a =
[[77 31 15 83]
 [94 44 67 78]
 [58 66 17 32]
 [80 71 26 70]
 [79 51 47 50]]
Rows and columns are counted from 1.
(1, 1) => 77
(1, 3) => 15
(3, 2) => 66
(3, 4) => 32
(3, 1) => 58
(5, 3) => 47

m =
[[-22.8 -23.2 -27.1 -53.5  11.7 -42.8   8.8 -19.5 -44.6  -4.0  12.4]
 [ 25.5 -67.1 -20.3  24.4  67.8  22.4  48.3  12.4   1.7 -10.0  69.7]
 [-32.8  14.4  36.6  38.7 -57.3 -35.5  21.3  16.5  21.0  27.5 -60.0]]
Indices start at 1.
(1, 1) => -22.8
(2, 6) => 22.4
(2, 3) => -20.3
(1, 9) => -44.6
(2, 5) => 67.8
(2, 11) => 69.7
(2, 7) => 48.3
(1, 3) => -27.1
(3, 5) => -57.3
(3, 4) => 38.7
(3, 9) => 21.0
(1, 8) => -19.5
(2, 2) => -67.1
(3, 2) => 14.4
(3, 3) => 36.6
(2, 9) => 1.7
(1, 7) => 8.8
(3, 11) => -60.0
(3, 1) => -32.8
(3, 8) => 16.5

A =
-14.0   15.4  -15.1   39.6   46.8  -12.1   -9.4  -17.5  -30.8   15.5    1.5  -22.6  -23.0  -23.1
  1.5   -3.6   23.6  -21.2  -13.3    6.4    0.4  -26.9   24.1   -1.5   -1.9   -5.0  -53.5    8.6
-24.9  -23.4  -36.5  -40.2  -15.8    7.9   18.0   10.8  -15.2  -17.1  -20.1   -3.9   15.8  -20.1
  0.0   19.4   -0.9    2.9   37.7  -14.0  -24.3   42.5   -7.3   31.9   -9.0    4.2   29.8    6.5
Rows and columns are counted from 1.
(1, 1)	-14.0
(3, 2)	-23.4
(3, 3)	-36.5
(4, 12)	4.2
(1, 11)	1.5
(2, 10)	-1.5
(4, 9)	-7.3
(2, 9)	24.1
(4, 10)	31.9
(1, 3)	-15.1
(3, 12)	-3.9
(2, 11)	-1.9
(3, 11)	-20.1
(1, 13)	-23.0
(2, 8)	-26.9
(2, 4)	-21.2
(2, 1)	1.5
(3, 4)	-40.2
(3, 14)	-20.1
(2, 3)	23.6
(4, 2)	19.4
(3, 5)	-15.8
(1, 5)	46.8
(1, 2)	15.4
(4, 13)	29.8
(4, 14)	6.5
(1, 7)	-9.4

M =
[[464 488 446 472 542 440 448 520 506 508]
 [518 479 449 540 552 446 486 552 508 495]
 [ 36 196 858 538 481 590 543 434 949 715]
 [ 54 192 858 548 474 588 526 442 973 696]
 [468 450 491 476 534 451 463 513 482 496]]
Indices start at 1.
row 1 col 1 = 464
row 5 col 3 = 491
row 4 col 10 = 696
row 3 col 1 = 36
row 1 col 8 = 520
row 5 col 1 = 468
row 2 col 5 = 552
row 4 col 2 = 192
row 2 col 6 = 446
row 2 col 8 = 552
row 3 col 5 = 481
row 1 col 10 = 508
row 4 col 4 = 548
row 5 col 4 = 476
row 5 col 6 = 451
row 5 col 7 = 463
row 2 col 10 = 495

data =
[[ -87.81   12.46  -51.10 -143.83 -109.22]
 [ -66.79 -145.02  -39.48  -32.46   -0.88]
 [ -82.14  -41.08  -94.63  -67.69  -69.25]
 [  70.87 -129.28  158.55 -106.19   20.11]
 [  73.80 -209.66  212.93 -173.47   96.98]
 [-104.48   -4.96  -54.28 -191.63  -61.28]
 [  61.61 -132.59  148.47 -136.72   11.46]
 [-114.66 -119.62 -120.73  -92.19  106.50]
 [ -40.56  -62.82  -38.19  -50.23  -17.63]
 [-123.72 -145.16  -72.85 -124.96   75.39]]
Indices start at 1.
(1, 1) => -87.81
(4, 1) => 70.87
(2, 1) => -66.79
(7, 1) => 61.61
(7, 2) => -132.59
(10, 5) => 75.39
(5, 2) => -209.66
(5, 3) => 212.93
(10, 3) => -72.85
(7, 4) => -136.72
(2, 4) => -32.46
(2, 2) => -145.02
(2, 3) => -39.48
(8, 3) => -120.73
(4, 5) => 20.11
(8, 2) => -119.62
(3, 1) => -82.14
(1, 5) => -109.22
(9, 4) => -50.23
(5, 4) => -173.47
(4, 4) => -106.19
(6, 5) => -61.28
(4, 2) => -129.28
(6, 1) => -104.48
(6, 2) => -4.96
(9, 2) => -62.82
(1, 3) => -51.10
(7, 3) => 148.47

W =
[[ -3.2  18.1  18.8 -29.9]
 [ 38.3  57.4  43.2 -19.0]]
Rows and columns are counted from 1.
(1, 1) -> -3.2
(1, 3) -> 18.8
(2, 3) -> 43.2
(1, 4) -> -29.9
(2, 1) -> 38.3

X =
array([[-22.6, -32.2, -22.4,  36.1, -59.8,  53.7,  45.9,  25.3,  15.0,
         13.8,  33.3],
       [ 24.7,  35.4,  -1.2, -49.1,  31.2,  -9.2, -16.5,   2.3,  24.9,
         28.5, -17.2],
       [ 21.5,  17.1,  19.8, -20.5,  38.3, -47.1, -31.0, -26.0,  -9.1,
          2.8, -19.1],
       [ 25.7,  35.1,  -3.5, -49.4,  27.1,  -5.3, -12.6,   4.0,  29.7,
         33.7, -15.2],
       [-18.8, -19.8, -33.7,  16.7, -61.1,  71.7,  52.6,  41.4,  34.6,
         30.0,  33.1],
       [-23.6, -36.9, -12.4,  44.0, -50.9,  34.7,  35.0,  11.5,  -1.2,
          0.1,  28.7],
       [-18.8, -38.1,  -9.4,  46.5, -42.7,  17.2,  27.1,   0.1,  -8.1,
         -2.6,  25.1]])
Indices start at 1.
row 1 col 1	-22.6
row 3 col 3	19.8
row 7 col 9	-8.1
row 5 col 2	-19.8
row 1 col 4	36.1
row 1 col 6	53.7
row 5 col 11	33.1
row 5 col 8	41.4
row 7 col 11	25.1
row 4 col 4	-49.4
row 2 col 9	24.9
row 3 col 6	-47.1
row 4 col 10	33.7
row 2 col 1	24.7
row 6 col 1	-23.6
row 3 col 9	-9.1
row 1 col 8	25.3
row 2 col 5	31.2
row 1 col 9	15.0
row 4 col 5	27.1
row 7 col 10	-2.6
row 2 col 6	-9.2
row 3 col 7	-31.0
row 1 col 3	-22.4
row 6 col 9	-1.2
row 3 col 11	-19.1
row 2 col 4	-49.1
row 4 col 7	-12.6
row 6 col 5	-50.9
row 5 col 10	30.0
